[[124 123 131 121 130 131 123 127 131 127 126 130]
 [131 124 128 122 129 127 135 127 129 127 126 123]
 [129 127 126 121 130 131 124 126 126 124 131 129]
 [126 131 131 130 149 152 112 117 117 129 137 127]
 [124 125 131 125 130 131 127 126 124 122 124 128]]
:
[[124 125 131 125 130 131 127 126 124 122 124 128]
 [126 131 131 130 149 152 112 117 117 129 137 127]
 [129 127 126 121 130 131 124 126 126 124 131 129]
 [131 124 128 122 129 127 135 127 129 127 126 123]
 [124 123 131 121 130 131 123 127 131 127 126 130]]

[[150 145 133 129]
 [120 126 131 129]
 [120 109 129 129]
 [144 147 130 128]
 [136 142 125 126]
 [128 144 117 128]
 [129 129 121 128]
 [126 141 123 128]]
:
[[126 141 123 128]
 [129 129 121 128]
 [128 144 117 128]
 [136 142 125 126]
 [144 147 130 128]
 [120 109 129 129]
 [120 126 131 129]
 [150 145 133 129]]

[[123 129 130 123 123]
 [111 129 130 111 114]
 [151 123 117 147 147]
 [149 123 116 144 145]
 [145 124 119 142 142]]
:
[[145 124 119 142 142]
 [149 123 116 144 145]
 [151 123 117 147 147]
 [111 129 130 111 114]
 [123 129 130 123 123]]

[[143 117]
 [103 146]]
:
[[103 146]
 [143 117]]

[[120 125 122 113 108 114 125 135 136 131]
 [130 134 135 132 130 132 136 135 128 120]
 [140 140 135 128 123 123 126 133 139 140]
 [118 115 116 121 129 135 134 127 117 111]
 [152 154 149 136 123 119 122 130 132 133]]
:
[[152 154 149 136 123 119 122 130 132 133]
 [118 115 116 121 129 135 134 127 117 111]
 [140 140 135 128 123 123 126 133 139 140]
 [130 134 135 132 130 132 136 135 128 120]
 [120 125 122 113 108 114 125 135 136 131]]

[[149 151 115 110 151 117 114 130 116]
 [127 108 109 131 148 110 133 140 107]
 [110 143 112 110 116 108 124 129 136]]
:
[[110 143 112 110 116 108 124 129 136]
 [127 108 109 131 148 110 133 140 107]
 [149 151 115 110 151 117 114 130 116]]

[[139 125 128 108 123 128 136 132 126 117 138 135 105]
 [130 127 128 123 127 128 130 129 128 125 130 129 122]]
:
[[130 127 128 123 127 128 130 129 128 125 130 129 122]
 [139 125 128 108 123 128 136 132 126 117 138 135 105]]

[[129 138 111 145 112 139 147 123 134 144 138 148]
 [147 121 134 124 133 124 129 151 125 124 141 134]
 [103 123 147 149 148 116 131 137 142 120 140 146]
 [126 119 153 111 149 113 151 103 120 133 132 137]]
:
[[126 119 153 111 149 113 151 103 120 133 132 137]
 [103 123 147 149 148 116 131 137 142 120 140 146]
 [147 121 134 124 133 124 129 151 125 124 141 134]
 [129 138 111 145 112 139 147 123 134 144 138 148]]

[[128 128 121 135 128 133 129 126]
 [123 125 122 135 128 134 128 121]
 [128 128 150 105 128 121 128 146]
 [128 128 147 106 128 122 129 145]
 [128 129 142 112 129 126 128 140]
 [129 129 137 119 127 127 128 137]]
:
[[129 129 137 119 127 127 128 137]
 [128 129 142 112 129 126 128 140]
 [128 128 147 106 128 122 129 145]
 [128 128 150 105 128 121 128 146]
 [123 125 122 135 128 134 128 121]
 [128 128 121 135 128 133 129 126]]
---
[[122 114 153]
 [125 120 141]
 [125 121 140]
 [126 123 137]
 [126 123 136]]
:
[[125 120 141]
 [125 121 140]]

[[125 134 133 132]
 [122 139 138 136]
 [132 120 119 122]
 [138 107 107 113]]
:
[[122 139 138]
 [132 120 119]]

[[125 116 119 121 151]
 [122 123 121 133 117]
 [128 125 121 134 129]]
:
[[122 123 121]
 [128 125 121]]

[[119 106 126 112 113]
 [108 137 119 102 104]
 [108 141 120 101 102]
 [118 115 134 147 146]
 [144 137 119 114 115]]
:
[[108 137 119]
 [108 141 120]]

[[140 121 119 135 143]
 [131 107 149 129 124]
 [117 120 145 136 149]
 [122 117 143 134 144]]
:
[[131 107 149]
 [117 120 145]]

[[128 131 135 121 120]
 [151 127 149 103 142]
 [105 128 108 150 111]
 [103 128 107 152 110]
 [127 133 134 121 121]]
:
[[151 127 149]
 [105 128 108]]
---
[[102 153 145 151 148]
 [115 110 150 101 149]]
:
[102 110]

[[104 128 144 138 104]
 [145 145 124 132 139]
 [102 107 134 122 107]
 [127 120 126 120 125]
 [154 126 113 119 153]]
:
[104 145 134 120 153]

[[119 151]
 [107 134]
 [120 133]
 [111 132]]
:
[119 134]

[[111 146  99]
 [111 135 149]
 [109 103 147]
 [103 110 148]
 [125 152 112]]
:
[111 135 147]

[[150 104 108 130]
 [145 126 149 101]]
:
[150 126]

[[123 128 128 147 127]
 [135 127 128 101 127]
 [123 128 129 146 127]
 [119 123 112 139 142]]
:
[123 127 129 139]

[[143 119 141]
 [155 116 153]
 [106 116 105]]
:
[143 116 105]

[[132 138 128 149]
 [120 114 129 113]
 [132 126 100 113]
 [115 112 139 117]]
:
[132 114 100 117]
